(in the rows, 128 means zero)
The same turns and mirrors carry the whole set onto itself, and each row onto the other rows of its family. Which rows share a family with each named row? Give them in list order.
These 28 rows form 7 families of 4 rows each.
Letu: [125 120 122  99 141 120 125 104 131 126 114 126  86 114 147  87 104 165
 118 116 155 113 148 110 151 103 135 123 119 153 115 134 160 122 138 136
 166 143  97 103 131 144 117  90 129 154 148 141 162 134 122 135]
Vabud: [115 145 130 109 143 117 128  89 140  66 132 111 122 130 134 127 158 129
 110 121 137 112 149 113 159 139 116 134 132 131 144 143 166 137 130 111
 134 142 113  90 133 126 117 106 135 155 134 127 106 158 116 145]
gam: [125 118  85 113 140 110 187 115 132 129 148 128 156 118 121 121 122 134
 114 131 165 136 105 119 146 111 131 151 121 129 116 127 156  91 146 118
 149 136 109  97 144 166 136  82 138 145 123 131 194  88  97 166]
govid: [ 99 152 138 113 132 113 137  82 142  67 138 114 125 135 129 139 152 134
 105 124 124 121 151 101 157 140 119 143 140 129 141 153 162 135 141 123
 136 152 121 102 149 131 109  93 138 152 132 129 113 161 108 155]
gatez: [111 147 133 106 131 131 136  88 129  62 139 107 126 129 127 127 148 138
 100 122 128 120 145 108 153 143 117 135 143 129 147 148 160 136 134 117
 134 133 126  86 141 129 110  97 134 155 135 131 110 151 107 143]
norar: [123 146 152 133 141 114 170 132 148 118 187 110 155 168 141 134 148 116
 104  93 138 109 125 149 136 101 148 157 130 117 112 143 137 133 156 102
 142 136 107 102 142 170 120  94 153 150 133 125 121 122  79 147]
lek: [120 116  83 117 142 110 167 113 126 139 144 111 163 112 123 115 114 148
 118 133 160 140 102 116 146 113 129 156 120 139 111 118 162 101 149 121
 151 131 103  91 150 174 136  92 141 141 130 125 184  88  93 157]
febon: [121 141 154 115 142 124 167 123 141 119 175 114 155 170 142 132 150 102
  97  93 138 113 123 149 137  87 160 164 136 124 111 142 147 126 156 105
 142 127  99  98 142 171 132  97 147 141 124 129 130 115  93 153]
donul: [124 146 151 124 137 115 167 127 152 120 181 122 162 170 137 139 160 110
 104  98 140 103 121 152 129  93 148 161 138 110 117 153 148 122 158 110
 138 126  99  96 141 163 127 103 146 147 133 128 140 116  91 158]
mupi: [122 116  87 118 146 118 168 119 131 138 147 123 155 113 122 113 125 134
 121 128 169 131 102 128 138 107 127 161 128 126 116 123 158 104 138 117
 146 129 107  97 153 175 145  93 138 150 126 135 191  83  96 171]
vapop: [108 127 115  94 130 134 121 103 136 124 116 116  84 121 145  83  94 159
 125 120 156 118 145 119 150 112 136 121 126 148 107 131 156 129 151 136
 162 142  99 101 125 141 120  92 129 147 143 149 158 126 123 141]
Fined: [117 120  84 126 146 107 177 115 132 137 143 115 157 111 115 105 124 127
 116 129 167 125 102 129 145 123 131 152 137 130 110 124 152  94 148 120
 145 134 107  91 144 178 137  91 149 145 129 134 188  91  91 169]
fup: [113 154 130 110 138 123 130  85 139  66 142 120 134 131 132 126 150 125
 106 127 126 116 154 108 163 135 130 147 149 117 148 146 161 151 140 107
 131 135 117 101 135 131 105  93 136 154 135 123 115 156 106 149]
sor: [116 156 130 116 135 121 142  84 143  58 123 106 128 133 137 127 164 127
 103 117 127 113 142 106 161 135 129 134 141 136 141 144 159 133 138 114
 135 139 112  89 137 134 107 102 138 153 137 133 113 165 107 148]
Nozas: [111 126 110 105 127 127 124 106 142 118 106 122  83 120 147  86 113 169
 119 122 157 116 148 109 142 108 124 130 121 140 111 130 149 128 148 140
 164 143  97 107 133 141 117  94 123 150 146 143 164 131 118 150]
Niv: [119 133 109  86 120 127 120 104 149 120 116 129  91 124 141  86 109 168
 120 126 145 122 150 115 154 112 132 119 132 148 110 137 157 129 148 134
 173 144  97 102 133 141 113  94 126 148 139 159 164 126 118 145]
vudam: [120 139 112  98 137 124 130 100 145 122 114 124  90 129 157  84 109 165
 124 118 154 117 144 112 157 106 127 124 121 151 110 131 156 127 152 144
 163 148  97 100 124 143 117  88 132 150 141 150 165 136 126 135]
zuv: [124 130 113  92 122 126 117 103 144 124 117 119  98 118 147  87 101 164
 123 126 158 123 143 119 152 111 124 120 120 143 109 144 146 132 151 134
 165 151 108 102 125 154 110  95 126 139 139 148 159 131 139 138]
zama: [125 112  84 121 147 108 172 122 126 148 138 108 156 118 121 113 121 127
 112 118 168 134 103 128 143 117 122 160 122 125 118 125 158  94 140 110
 148 126  95  99 152 176 139  86 147 148 131 133 182  90  96 171]
mufu: [112 144 138 112 134 125 129  90 150  75 129 105 122 135 130 133 156 133
 109 123 125 114 143 102 151 134 123 138 139 128 145 148 164 144 130 115
 131 134 111 100 143 127 109  93 129 146 138 128 111 166 109 142]
Lesu: [128 111  92 123 146 113 173 110 128 139 146 126 164 113 119 114 123 128
 105 123 168 138  99 125 147 114 123 158 129 136 118 122 163 103 144 123
 143 136 101  97 143 184 140  78 136 137 129 129 184  89 101 166]
Lubut: [126 132 101 104 133 129 123 102 127 129 112 133  93 132 148  86 101 162
 120 124 152 113 146 124 148 110 135 122 119 146 109 133 160 123 151 127
 164 148 103 102 124 146 115  99 124 152 149 143 174 133 128 147]
nuzi: [117 139 146 128 138 114 166 124 148 119 172 124 163 168 132 141 152 113
 101  85 139 107 127 149 131  86 155 164 137 118 114 141 145 128 164 110
 146 133 108 101 145 162 127  94 149 142 113 128 136 109  78 151]
nageg: [113 141 151 132 141 111 171 123 137 129 176 120 145 172 135 133 153 108
 101  92 135 112 125 153 132  99 154 164 135 115 120 153 137 132 164 112
 139 128 109 100 139 171 121 105 156 152 121 129 141 110  93 146]
liro: [118 149 127 106 133 102 135  95 140  59 133 110 126 129 133 121 165 137
 104 123 126 112 147 113 159 141 126 140 126 130 148 146 163 147 139 115
 134 136 127  94 124 133 109  95 129 152 128 124 114 154 108 138]
kemut: [130 141 153 127 154 112 168 117 136 117 182 124 152 168 131 135 148 108
 106  97 142 107 124 154 126 101 150 161 128 115 107 158 142 133 150 116
 146 119 105 104 143 167 129  95 155 150 127 130 127 115  89 153]
Zar: [125 125  91 128 153  99 162 110 132 145 140 115 167 110 128 108 123 131
 107 129 156 134 100 125 137 118 123 148 125 128 120 123 151 106 149 114
 149 132 110  92 151 181 141  80 150 147 134 142 193  92  96 159]
Nirit: [120 139 146 122 139 112 162 119 140 120 183 114 160 168 130 122 146 106
  91  87 132 109 123 151 135  85 154 163 122 117 123 142 138 130 160 100
 139 141 113  95 143 155 128  87 152 156 127 127 133 111  94 149]

The rest of the family of Vabud: Niv, zama, nuzi
The rest of the family of Lesu: gatez, vudam, nageg
The rest of the family of mufu: donul, mupi, Nozas
The rest of the family of sor: febon, vapop, Fined
The rest of the family of liro: zuv, Zar, Nirit

The same turns and mirrors carry the whole set onto itself, and each row onto the other rows of its family. Which rows share a family with each named row? Give them in list order.
These 40 rows form 5 families of 8 rows each.
luf: [125 126 160 112 113 100 134 140 144 147 123]
big: [150 141 122 128 118 122  88 132 171 131 112]
likuv: [125 133 142 106 109 116  87  94 129 145 104]
ref: [120 142  95 118 138 127 112 112 161 162 108]
rekin: [136 116 137 112 170 104 110 124 137 160 119]
setu: [137 123 132 101 108  99  97  96 138 154  92]
pumeb: [137 110 119  80 130 121 107 113 174 128 131]
nop: [128 125 150 102 159  98 112 122 138 169  99]
padu: [122 113 133  96 160 103 112 110 140 173 116]
noz: [118 143  92 113 141 109 115 116 155 160 130]
reve: [130 171 138 118 142 110 120 108 132 147 126]
vuteg: [165 153 146 114 154 116 115 126 175 151 129]
saf: [122 164 134 119 119 105 128 103 136 138 136]
Zos: [133 122 132 101 153 126 111 119 141 185 109]
fufe: [120 106 156 113 125 116 112 135 142 133 132]
vom: [131 150  86 100 132 113 104 113 157 150 115]
Remap: [121 158  95 100 139 122 113 133 155 152 112]
kob: [131 148 129 115 104 124  92 136 169 137  99]
mopop: [149 154 141  98 153 114 125 116 186 143 127]
sif: [165 149 136  85 150 108 127 137 157 153 115]
lesop: [134 151 137 128 113 122  96 118 182 133 106]
vopa: [139 164 149 116 123 125 127 105 128 148 128]
bopo: [128 122 160  93 115 128 117 139 143 129 127]
Lovuz: [144 114 135  98 164 104 118 113 133 155 101]
tosu: [138 145 137 119 114  97  93 137 162 118 120]
kab: [129 127 139 125 108 107  84  92 148 154 121]
kuv: [160 102 116 100 116 115 107 112 151 146 135]
meb: [123 157 136 123 128 118 142 110 133 149 119]
Nar: [143 114 118  80 122 100 112 108 177 147 131]
Tepe: [130 118 162 104 135 112 116 137 146 117 120]
Radu: [148 110 123  74 126 127 120 116 165 150 133]
zenov: [147 153 130 121 107 123 103 138 166 122 113]
Peve: [132 119 172 109 125 119 124 130 146 140 132]
Ferif: [133 143  97  95 143 132  88 114 154 148 132]
vov: [142 132 131 104 120 118  91  82 133 156 107]
Lal: [141 119 131 111 108 110 109  87 130 142 103]
pul: [162 149 148 103 135  95 129 125 182 148 122]
Kili: [161 142 131 105 154 107 129 135 179 154 128]
Kogis: [150 101 127  85 111 116 109 118 172 147 120]
Zik: [122 175 148  97 132 107 124 114 151 156 124]

The rest of the family of Ferif: luf, Zos, sif, tosu, kab, kuv, Zik
The rest of the family of pul: big, nop, saf, fufe, Remap, Radu, vov
The rest of the family of noz: rekin, setu, vuteg, kob, vopa, bopo, Nar

The same turns and mirrors carry the whole set onto itself, and each row onto the other rows of its family. Which rows share a family with each named row? Give them in list order.
These 40 rows form 5 families of 8 rows each.
situ: [128 133 136 107 132 143 104 100 101 109 100 123 123 164 137 161 137 161
 122 127 148 152 133 124 122 147 139 119 128 124 123 144 111 140 120 106
 156 135 115 118 135 113 121 124 110]
bavus: [129 137 145 118 100 114 127 125 135 117  97 136 135 111 130 121 155 155
 137 137 126 161 126 116 104 120 113 121 118 123 103 160 123 156 132 118
 134 130 142 133 155 144 125 136 118]
puzed: [139 124 115 152 123 132 142 133 131 129 144 128 101 151 105 144 107 121
 135 131 152 114 155 142 148 135 111 150 106 124 169  93 121 132 139 144
 108 127 133 126 148 123 152 108 120]
Komi: [163 113 111 166 127 111 136 143 119 126 112 119 118 133 107 133 123 135
 112 137 124 120 101 152 136 135 123 129 111 137 148 102 134 114 144 153
 118 134 154 121 127 149 142 125 126]
gisi: [111 140 143 102 114 124 102 123 122 112 102 151 134 142 142 154 141 163
 127 126 147 135 135 119 109 141 132 134 141 107 116 150 108 141 126 116
 161 119 133 113 133 135 118 129 102]
Peba: [161 108 114 161 136 127 118 148 102 135 113 135 121 131  92 120 133 116
 111 145 131 102 123 159 142 136 135 129 112 134 143 123 140 128 128 135
 116 139 146 113 130 141 117 136 130]
paka: [158 105 119 159 136 117 109 134 109 123 135 137 117 129 115 119 124 120
 102 138 111 119 128 138 125 136 128 123 114 147 156 107 138 119 160 142
 113 110 151 117 119 135 110 135 134]
sagu: [134 131 123 144 104 119 149 129 134 120 141 127  99 145 106 114 122 126
 114 134 146 115 157 145 135 125 124 151 120 117 157  96 126 138 146 149
 103 137 127 105 126 136 153 115 120]
Gugag: [105 132 114 148 152 136 118 113 107 131 123 128 116 158 119 136 122 114
 103 105 136 136 108 143 144 123 118 128 114 152 140  99 123 124 151 113
 127  97 130 138 130 128 124 145 157]
Lapa: [117 141 100 149 144 134 148 114 122 132 125 113 127 138  99 133 116 123
  96 103 140 113 102 165 143 128 124 136 112 143 148 120 114 111 150 120
 135 116 141 141 132 135 144 137 146]
Luvis: [144 145 138 109 112 126 117  97 138 135 110 128 138 126 119 123 134 161
 141 141 141 170 126 116 119 136 117 125 108 125 127 154 129 157 113  97
 118 145 129 127 163 139 123 124 112]
roge: [112 141 144  84 124 142 108 109 113 102 110 137 123 154 143 148 128 164
 132 130 145 130 122 121 102 117 128 138 146 134 120 156 107 139 127 115
 160 119 117 121 135 113 134 124 113]
Tuvum: [135 125 134 109 127 157  95 141 124  91 125 112 133 138 139 121 148 146
 139 137 107 136 129 120 131 157 156 119 131 126 134 146 143 104 123 120
 156 138 122 135 127 103 110 127 118]
bonar: [124 131 110 140 132 130 153 135 103 135 143 128 115 163 107 135 120 118
 134 147 153 124 134 131 147 138 105 140  99 140 143 110 146 117 118 126
 110 124 138 159 152 125 147 119 155]
fen: [128 117 131 156 118 129 153 137 123 127 130 136  90 135 126 136 125 128
 116 126 151 118 147 139 148 142 115 160 127 124 150 103 131 117 123 156
 111 134 135 114 130 136 159 109 114]
saku: [109 149 145  98 132 120 111  93 117 116  96 136 124 135 140 167 128 160
 134 121 130 140 134 117 101 140 133 132 126 125 117 140 122 119 151 125
 154 115 117 119 136 119 120 108 106]
vidi: [104 151 119 124 118 118 154 135 104 132 143 135 124 172 108 115 125 125
 125 140 151 115 132 134 139 138 127 148 104 131 142 110 145 128 108 123
 102 123 138 142 132 144 160 119 145]
zuka: [129 127 137 141 122 127 132 124 141 136 159 144  91 132 114 139 123 118
 124 132 129 122 160 135 133 134 125 150 111 132 164 100 130 130 135 151
  98 121 131 109 130 132 131 121 104]
leko: [101 137 111 137 131 136 166 132 113 133 148 132 114 141 112 118 127 118
 120 140 159 116 127 139 154 143 122 156 120 144 140 130 140 105 106 120
 117 125 142 146 135 144 148 125 148]
pivu: [109 132 132 109 108 131  95 108 118 111 116 135 130 143 137 170 130 165
 141 125 141 145 130 109 105 119 139 121 129 117 120 147 110 144 141 101
 153 123 117 122 138 113 126 120  99]
robeg: [125 124 127 109  94 118 109 112 134 122 130 143 145 114 129 135 139 158
 152 148 126 156 125 107 113 120 128 123 111 124 113 164 133 153 132  97
 135 130 129 127 161 133 120 130 111]
leg: [157 113 106 157 126 108 133 137 111 122 129 120 128 134 107 102 125 119
 107 140 118 112 112 141 137 130 125 135 114 125 154 103 126 123 155 142
 119 139 138 115 116 134 121 127 156]
Guliv: [127 133 139  96 133 149  99 146 121  97 131 127 144 132 127 121 146 153
 139 131  93 115 107 108 117 130 140 126 133 132 122 158 135 116 127 124
 158 129 128 137 128  99 129 134 118]
pef: [118 141 141 117 138 141 112 128 118 102 118 139 139 108 132 139 145 142
 148 146 103 135 121 110 108 136 154 130 127 123 116 135 155 105 124 130
 156 144 128 138 121 106 105 121 121]
bunu: [129 117 130 148 123 127 139 145 129 139 133 116  91 144 106 137 125 126
 128 113 146 100 163 155 150 140 126 146 113 129 150 116 124 127 136 142
 101 139 114 100 145 135 133 116 111]
sil: [118 136 111 146 140 141 125 111 110 149  95 121 112 153  99 127 133 105
  99  98 156 114 125 159 137 114 123 136 119 131 149 117 135 119 134 120
 131 118 140 144 129 122 126 133 144]
Pupub: [112 120 135 122 100 150 103 119 141 110 134 125 136 102 135 129 146 139
 138 109 102 149 145 109 120 118 134 131 119 109 122 162 127 151 151 119
 148 128 120 133 151  95 126 126 110]
bola: [106 135 106 142 140 126 137 117 100 139 123 118 134 169 114 125 123 115
  99 101 132 111 108 144 147 132 127 145 107 121 149 107 118 124 141 126
 137 117 130 136 123 123 140 129 160]
manu: [128 120  94 151 143 137 136 118 116 123 129 122 118 158 105 135 120 111
 101 108 149 121 131 152 151 133 103 136 109 128 150 105 130 122 150 127
 142 108 144 138 145 111 138 133 157]
Mipo: [111 133 122 129 119 113 152 136 117 149 122 113 105 157 107 120 131 119
 137 133 160 116 137 144 141 130 123 136 111 147 142 127 158  96 110 117
  97 127 132 151 141 141 131 115 145]
pabe: [115 122 129 114 113 141  88 143 112 103 125 127 138 128 139 141 147 154
 151 147 106 139 120  97 118 124 153 120 120 123 121 154 144 129 136 117
 154 128 126 142 130 100 122 122 118]
mer: [119 142 144 110 116 116 127 110 127 116 108 143 148 105 130 124 118 163
 152 141 124 152 128 118 108 136 128 126 111 148 102 154 135 143 141 109
 119 125 123 119 168 149 122 122 120]
bim: [135 136 145 123 107 155 113 116 161 120 130 110 138 101 125 102 138 142
 138  98 107 148 146 122 123 140 130 131 121 115 143 151 131 139 135 113
 128 148 122 137 152 103 122 121 104]
vatop: [126 127 147 120 122 138 116 123 160 114 129 125 137 105 131 114 135 156
 137  96  92 135 123 114 119 113 111 133 123 114 127 158 125 146 135 128
 139 144 122 120 148  99 127 127 111]
Muvi: [132 124 144 103 108 114 129 109 139 114 119 144 133 126 140 121 127 168
 150 143 135 152 115 112 104 109 110 129 123 135 118 162 123 156 110 115
 129 144 127 115 151 136 125 124 118]
lepu: [104 139 149 136 130 159 122 116 150 104 121 138 140  86 128 122 127 142
 138 107 109 142 143 122 118 121 137 138 125 123 110 135 129 145 141 127
 141 141 112 121 151 111 120 126 108]
gef: [105 149 143 124 117 147 123 139 151 114 116 104 131  95 132 119 148 151
 148 103 104 145 128 111 117 115 133 127 121 120 127 163 111 143 148 129
 136 138 123 142 139 108 121 131 119]
poze: [164 106  97 159 130 119 133 141 121 118 140 130 128 139  99 125 109 120
 121 150 131 109 130 149 138 138 117 124 106 135 161 106 136 120 143 135
 123 129 158 127 138 130 124 126 139]
moni: [ 98 141 132 134 131 129 152 126 110 144 157 143 110 156 114 137 128 117
 135 135 144 135 128 126 136 128 121 141 104 154 135 104 140 122 105 110
  90 122 132 147 141 140 137 134 140]
tubo: [105 141 139 110 128 139 108 156 120 106 126 126 144 120 138 137 143 159
 153 138 114 116 122 102 120 140 158 129 132 119 129 158 116 114 122 120
 153 137 127 137 119 116 110 129 116]

The rest of the family of bola: sagu, roge, vidi, leg, Guliv, vatop, Muvi
The rest of the family of Luvis: situ, paka, Gugag, Tuvum, zuka, bim, moni
The rest of the family of Pupub: puzed, bonar, pivu, robeg, manu, pabe, poze
The rest of the family of mer: Peba, saku, pef, bunu, sil, Mipo, lepu

